Here are some points, one per row:
c(0.15, 0.95, -1.27, 1.34, 0.50, 0.69, -0.01, 1.01, 0.33, -0.95,
  -1.25, 0.04, -1.33, -0.19, 0.52, 0.15, -0.65, -0.09, 0.33, -1.56,
  -0.15, 0.37, 2.35, 0.51)
c(0.25, 0.33, 0.86, 0.31, -0.94, 0.52, -0.57, 0.31, 0.87, 1.19,
  -0.74, 0.62, -1.32, -1.14, -0.28, 0.68, -0.88, 0.04, -1.86, 0.00,
  -0.62, 0.14, 0.27, 1.70)
c(-0.23, 1.89, -0.98, 0.09, 0.30, -1.02, 1.76, 2.36, -0.23, -0.57,
  1.87, 0.69, -0.60, -0.03, 0.28, -1.12, 0.41, -0.25, -1.18, 2.09,
  1.55, -0.80, 0.02, -0.22)
c(-1.57, 1.02, -0.07, -1.35, -0.59, 0.01, 2.04, 0.04, -0.24, -1.24,
  0.20, -0.39, 1.14, -0.99, 0.15, -0.43, 0.29, -0.34, 0.75, -0.55,
  -1.13, -0.32, -0.49, 1.01)
c(-0.70, -0.59, -1.11, -0.76, 2.62, 0.09, -2.42, -0.12, 1.54, -1.23,
  0.00, -0.03, -0.60, -1.00, 2.32, 1.17, 2.10, -0.19, -0.05, -0.37,
  0.86, -0.45, 0.13, 0.35)
c(0.14, 0.83, -0.02, -0.07, 1.07, -0.62, -0.31, 1.30, -0.45, -0.27,
  -0.04, 0.03, -0.20, -0.11, 1.13, -1.56, 0.81, 0.35, 0.77, -0.96,
  -0.36, 0.52, -2.91, -1.03)
c(0.35, -0.70, -0.51, -0.25, -1.73, -0.61, -0.01, -0.31, -0.24, 0.05,
  -1.00, -2.25, 0.67, 0.54, 1.64, -0.03, -0.22, 1.71, -0.32, -1.51,
  1.02, -0.70, -0.99, 1.04)
c(-0.76, -0.31, 0.41, 0.49, 0.65, -0.26, 0.91, -0.73, -1.11, 0.01,
  1.08, -0.46, -0.18, 0.22, 0.64, -0.36, -0.10, 0.51, -0.98, 1.23,
  -1.15, 0.44, -0.63, -0.66)
c(-0.95, 0.05, -0.20, -0.39, 0.34, -0.19, -0.04, 0.03, -0.70, -1.50,
  0.97, 0.43, 1.47, 1.42, 1.02, 0.23, -1.37, -0.27, 0.53, -0.41,
  -1.52, -1.72, -0.54, 0.49)
c(0.86, -0.18, -2.44, -1.85, 0.11, 0.35, -1.37, -1.60, -1.78, 0.25,
  0.26, -0.52, -0.76, 1.45, -0.19, 1.28, -0.19, -0.24, -0.38, 1.51,
  0.07, -1.16, 0.28, 0.14)
c(1.23, -1.91, 1.31, -1.08, -1.93, 0.21, 0.16, 1.92, 1.38, -0.51,
  -0.81, 0.18, -1.43, 0.23, 0.42, -0.88, 0.29, 0.63, -1.79, -0.77,
  0.04, -0.35, -0.46, 1.25)
c(0.88, -1.06, -0.83, 0.16, -0.78, 0.21, 0.84, 0.75, 0.27, -0.98,
  -2.54, -1.20, 1.46, -1.19, -0.59, -0.64, -0.51, -0.62, 0.31, 0.26,
  0.24, -0.36, 0.48, -0.69)
c(-0.48, -0.08, -0.39, 1.51, 1.70, -1.65, -1.02, -1.45, 0.39, -0.53,
  -0.43, 0.65, -1.42, -0.40, -0.63, -1.11, -0.11, 0.63, 0.47, -1.69,
  0.12, -1.74, -0.07, -0.36)
c(0.23, 0.45, -1.59, -0.18, -0.79, 0.78, -1.26, 0.67, -0.22, 0.94,
  0.50, 0.57, -0.82, -1.30, 0.15, -1.02, 0.59, 2.40, -0.69, 0.96,
  -0.30, 0.59, -1.02, 0.37)
c(-0.25, 0.51, 1.66, 0.50, 0.19, 1.40, -0.82, 1.23, 0.19, 1.90,
  0.04, -1.95, -0.66, 0.23, -0.93, -1.43, 0.06, -0.05, -0.12, 1.51,
  -1.11, -0.82, -0.61, 0.74)
c(1.22, 0.18, 0.93, 1.25, 0.71, 0.06, 0.09, -1.46, 0.77, 0.90,
  -0.80, 0.56, -0.23, -2.22, -1.04, 1.12, -0.61, -0.20, 2.35, 0.30,
  0.15, -0.30, 1.32, -0.89)
c(-0.49, -0.40, 1.18, -0.22, 1.13, 1.09, -1.47, -1.43, 0.45, -0.25,
  -1.29, 0.68, -0.73, -0.55, -0.23, -0.92, -0.22, -1.53, -0.22, 1.38,
  0.54, -0.69, -0.15, 1.52)
c(-0.84, -0.64, 0.96, 1.89, 0.59, 1.82, -1.55, 0.56, 0.83, 1.43,
  2.05, 0.71, 0.51, -1.11, -1.23, -0.07, 1.10, 0.20, -0.08, 0.18,
  0.14, -1.26, -0.30, 0.19)
c(-0.25, 0.08, -1.17, -0.52, -1.58, -0.48, 1.62, -1.45, 0.74, 1.94,
  -0.08, -0.50, -1.13, -1.34, 0.07, -0.97, 2.30, -1.05, 0.90, -1.16,
  -0.04, 1.89, 0.56, 0.38)
c(0.29, -1.33, 0.15, -0.65, 3.14, 0.69, 0.06, 1.35, -0.32, 0.82,
  -0.18, -1.26, -0.69, 0.70, 1.46, 0.26, -1.35, 0.78, -0.47, -0.79,
  0.24, -1.13, 2.99, -0.11)
c(0.19, 0.14, 0.52, -1.99, -0.17, -0.06, 0.38, 0.61, 0.35, -1.06,
  -0.53, -0.21, 0.10, 0.61, -1.65, -0.16, -0.34, -0.40, 0.73, -1.06,
  -1.77, -0.87, 0.79, -3.41)
c(-1.36, -1.04, -0.34, -1.86, 0.70, 0.40, -1.75, 0.06, -0.01, 1.05,
  0.17, 0.96, 2.68, 0.29, -2.29, -0.62, 0.19, 0.26, 0.45, -0.29,
  0.95, 0.23, -0.09, 0.11)
c(0.28, 2.54, 0.58, -0.21, 0.10, 2.76, 0.65, -0.71, -0.65, -1.36,
  0.27, 0.61, 0.05, 0.63, 0.62, -0.30, 0.69, 0.19, 0.47, -0.60,
  1.29, -0.05, -0.52, -2.64)
c(0.70, 1.30, -0.34, 0.79, -0.61, 0.37, -0.03, -1.89, 1.59, 0.65,
  0.59, -0.32, 0.48, 1.15, 0.60, -0.80, -1.71, 0.58, 0.08, 1.32,
  1.06, -0.01, -0.61, -0.15)
c(3.89, -0.17, 0.74, 0.38, 0.85, -1.61, 1.11, 0.24, 0.85, 0.51,
  0.86, -0.16, 2.45, -0.09, -0.82, -0.13, 0.27, -1.43, -0.96, -0.93,
  -0.75, -0.90, -0.04, 0.92)
c(-1.21, -1.71, 0.54, 0.39, -1.05, -1.63, 1.36, -1.24, -0.91, 0.12,
  -1.16, 0.52, -0.11, 1.32, 0.98, -0.28, 0.69, 1.83, 0.40, 2.00,
  -0.27, -0.29, 1.37, -0.11)
c(-0.96, 0.35, -0.38, 1.37, -0.89, 1.58, -0.23, -0.11, -0.49, 0.11,
  1.76, -0.49, 0.29, 1.84, 0.31, 0.46, 1.17, -2.06, 1.43, -0.06,
  -0.79, -0.50, -0.04, 0.02)
c(0.12, -0.28, 0.79, 0.11, -0.22, -0.98, -0.16, 0.31, -3.39, 0.47,
  -0.12, -0.02, 0.01, 0.42, -0.12, -0.92, -0.04, 0.80, -0.39, -1.11,
  0.59, 1.12, 0.05, -0.23)
c(-1.85, -1.26, -0.43, -0.27, -0.41, 2.49, 0.74, -0.98, -0.61, -0.88,
  1.13, 0.31, -0.22, 0.13, -0.84, 0.31, 0.26, 0.44, -0.17, -0.08,
  -0.19, 1.26, -0.36, 1.10)
c(1.41, -0.16, -0.46, 1.02, -0.46, 0.87, 0.34, 0.03, 1.03, -1.74,
  0.43, 1.01, -0.14, -1.74, -1.06, -0.97, -1.02, -0.43, 1.43, 0.22,
  2.39, 0.04, 1.05, 0.34)
c(0.50, -0.28, 0.91, -0.62, -1.25, -0.04, 1.10, -0.79, -0.81, 1.25,
  -0.46, -1.48, 1.20, 1.40, 0.30, 0.13, 0.95, 0.55, 0.19, -0.30,
  0.44, 0.15, 0.50, -0.07)
c(-0.21, 0.02, -0.14, -0.51, -2.34, -0.67, -0.88, -1.27, 0.28, 0.54,
  0.98, -0.40, 0.97, 0.39, -0.79, 0.09, 0.36, 1.37, -1.11, -1.56,
  0.88, 0.35, 1.49, 0.01)
c(1.09, 0.50, 1.02, -1.07, 1.42, -1.07, 1.05, 0.28, 0.56, 0.41,
  -0.24, 0.91, 1.63, 1.05, 1.44, -0.64, 0.31, 1.17, 0.40, -0.47,
  -1.55, 2.62, 0.24, 0.12)
c(0.62, 0.58, -1.36, 0.60, 1.36, -0.08, 1.34, -0.22, 0.44, 0.25,
  -2.00, 0.04, 0.41, 2.18, -2.53, 2.02, -0.20, -0.14, 0.06, -0.12,
  -0.54, 0.46, -0.17, 0.85)
c(0.91, -0.70, 1.05, 0.94, -0.05, -0.02, -1.88, -1.03, 0.18, -0.28,
  -0.72, 0.50, -1.22, -0.24, -0.27, 0.56, 0.59, 0.53, -0.50, 0.65,
  -0.13, 0.10, -0.73, -3.38)
c(-0.50, 0.25, 0.29, 1.88, 0.71, -1.24, 0.60, 0.63, 0.28, -0.93,
  1.75, -0.91, 0.17, 0.73, -0.96, 0.17, 0.63, -1.68, -0.90, 0.73,
  0.29, 1.15, -1.35, -0.77)
c(0.27, 0.01, -0.08, 0.57, 0.71, -2.17, -0.60, -0.41, 0.87, -0.87,
  -0.27, -0.57, 0.22, -0.64, 0.29, 0.79, 0.17, 0.16, -0.53, -0.48,
  -0.24, -0.18, 0.51, 1.02)
c(0.43, 1.50, 1.46, -1.26, -0.62, -1.68, -0.41, -0.02, -0.73, -1.37,
  0.40, 1.03, -0.38, 1.26, 0.36, 0.33, -0.69, -2.53, 1.58, 1.88,
  -0.52, -0.47, 0.75, 1.47)
c(-1.37, -1.17, 0.98, -0.97, 0.83, 0.25, -0.49, 1.01, 0.24, -0.45,
  -0.12, -0.60, -2.01, -1.76, -0.45, 1.36, -3.61, -0.31, 0.47, 0.76,
  0.75, 2.38, -1.56, -0.27)
c(0.48, 0.69, 0.13, -0.62, -1.37, -0.16, 0.99, 0.10, 0.59, 0.61,
  1.03, -0.91, -0.26, -0.25, -1.20, 1.15, -1.42, 0.55, 0.36, 0.30,
  -1.67, 1.64, 0.27, -0.40)
c(-1.42, 1.07, -0.57, -0.37, -0.77, -0.96, 1.59, -1.61, -1.81, 1.43,
  -0.66, 1.20, 0.89, -1.49, 0.81, 0.61, 0.72, -0.17, -3.15, -0.77,
  0.25, -0.24, -0.71, 0.76)
c(-0.37, -2.10, -0.50, 0.08, 1.00, 0.37, 1.02, 0.81, 1.10, 0.77,
  0.44, 2.62, 0.39, 0.00, 0.39, 1.45, -0.94, -2.02, 1.89, -1.95,
  0.81, -0.48, -0.41, -0.05)
c(0.13, 0.06, -1.63, 0.72, -1.30, -0.81, -1.92, 2.03, -1.13, -1.69,
  -1.41, 0.10, -0.51, 0.10, 1.89, -0.72, -0.66, -0.80, -0.12, 0.84,
  -1.41, 1.08, -0.21, -0.78)
c(-0.81, 0.79, 0.32, 0.66, -0.89, 1.01, -0.56, 1.19, -0.29, 1.07,
  0.04, -0.34, -0.24, -0.51, 0.30, 1.73, 1.90, 1.15, -0.37, 1.45,
  1.57, -0.73, -0.47, -0.22)
There is one direction along which these points spread out most. How far along it is each point below, from 0 to 99? The average is 50, and the first point in the table lies past the average. One standard deviation of the points above along it is 16.
c(-1.42, 1.07, -0.57, -0.37, -0.77, -0.96, 1.59, -1.61, -1.81, 1.43,
  -0.66, 1.20, 0.89, -1.49, 0.81, 0.61, 0.72, -0.17, -3.15, -0.77,
  0.25, -0.24, -0.71, 0.76) 16
c(0.62, 0.58, -1.36, 0.60, 1.36, -0.08, 1.34, -0.22, 0.44, 0.25,
  -2.00, 0.04, 0.41, 2.18, -2.53, 2.02, -0.20, -0.14, 0.06, -0.12,
  -0.54, 0.46, -0.17, 0.85) 51
c(-1.85, -1.26, -0.43, -0.27, -0.41, 2.49, 0.74, -0.98, -0.61, -0.88,
  1.13, 0.31, -0.22, 0.13, -0.84, 0.31, 0.26, 0.44, -0.17, -0.08,
  -0.19, 1.26, -0.36, 1.10) 47
c(-0.23, 1.89, -0.98, 0.09, 0.30, -1.02, 1.76, 2.36, -0.23, -0.57,
  1.87, 0.69, -0.60, -0.03, 0.28, -1.12, 0.41, -0.25, -1.18, 2.09,
  1.55, -0.80, 0.02, -0.22) 45
c(1.09, 0.50, 1.02, -1.07, 1.42, -1.07, 1.05, 0.28, 0.56, 0.41,
  -0.24, 0.91, 1.63, 1.05, 1.44, -0.64, 0.31, 1.17, 0.40, -0.47,
  -1.55, 2.62, 0.24, 0.12) 34
c(0.23, 0.45, -1.59, -0.18, -0.79, 0.78, -1.26, 0.67, -0.22, 0.94,
  0.50, 0.57, -0.82, -1.30, 0.15, -1.02, 0.59, 2.40, -0.69, 0.96,
  -0.30, 0.59, -1.02, 0.37) 42
c(0.88, -1.06, -0.83, 0.16, -0.78, 0.21, 0.84, 0.75, 0.27, -0.98,
  -2.54, -1.20, 1.46, -1.19, -0.59, -0.64, -0.51, -0.62, 0.31, 0.26,
  0.24, -0.36, 0.48, -0.69) 52
c(0.29, -1.33, 0.15, -0.65, 3.14, 0.69, 0.06, 1.35, -0.32, 0.82,
  -0.18, -1.26, -0.69, 0.70, 1.46, 0.26, -1.35, 0.78, -0.47, -0.79,
  0.24, -1.13, 2.99, -0.11) 66
c(-1.57, 1.02, -0.07, -1.35, -0.59, 0.01, 2.04, 0.04, -0.24, -1.24,
  0.20, -0.39, 1.14, -0.99, 0.15, -0.43, 0.29, -0.34, 0.75, -0.55,
  -1.13, -0.32, -0.49, 1.01) 35
c(1.23, -1.91, 1.31, -1.08, -1.93, 0.21, 0.16, 1.92, 1.38, -0.51,
  -0.81, 0.18, -1.43, 0.23, 0.42, -0.88, 0.29, 0.63, -1.79, -0.77,
  0.04, -0.35, -0.46, 1.25) 42
c(3.89, -0.17, 0.74, 0.38, 0.85, -1.61, 1.11, 0.24, 0.85, 0.51,
  0.86, -0.16, 2.45, -0.09, -0.82, -0.13, 0.27, -1.43, -0.96, -0.93,
  -0.75, -0.90, -0.04, 0.92) 45
c(0.35, -0.70, -0.51, -0.25, -1.73, -0.61, -0.01, -0.31, -0.24, 0.05,
  -1.00, -2.25, 0.67, 0.54, 1.64, -0.03, -0.22, 1.71, -0.32, -1.51,
  1.02, -0.70, -0.99, 1.04) 24
c(0.70, 1.30, -0.34, 0.79, -0.61, 0.37, -0.03, -1.89, 1.59, 0.65,
  0.59, -0.32, 0.48, 1.15, 0.60, -0.80, -1.71, 0.58, 0.08, 1.32,
  1.06, -0.01, -0.61, -0.15) 47
c(-0.70, -0.59, -1.11, -0.76, 2.62, 0.09, -2.42, -0.12, 1.54, -1.23,
  0.00, -0.03, -0.60, -1.00, 2.32, 1.17, 2.10, -0.19, -0.05, -0.37,
  0.86, -0.45, 0.13, 0.35) 76
c(0.28, 2.54, 0.58, -0.21, 0.10, 2.76, 0.65, -0.71, -0.65, -1.36,
  0.27, 0.61, 0.05, 0.63, 0.62, -0.30, 0.69, 0.19, 0.47, -0.60,
  1.29, -0.05, -0.52, -2.64) 53
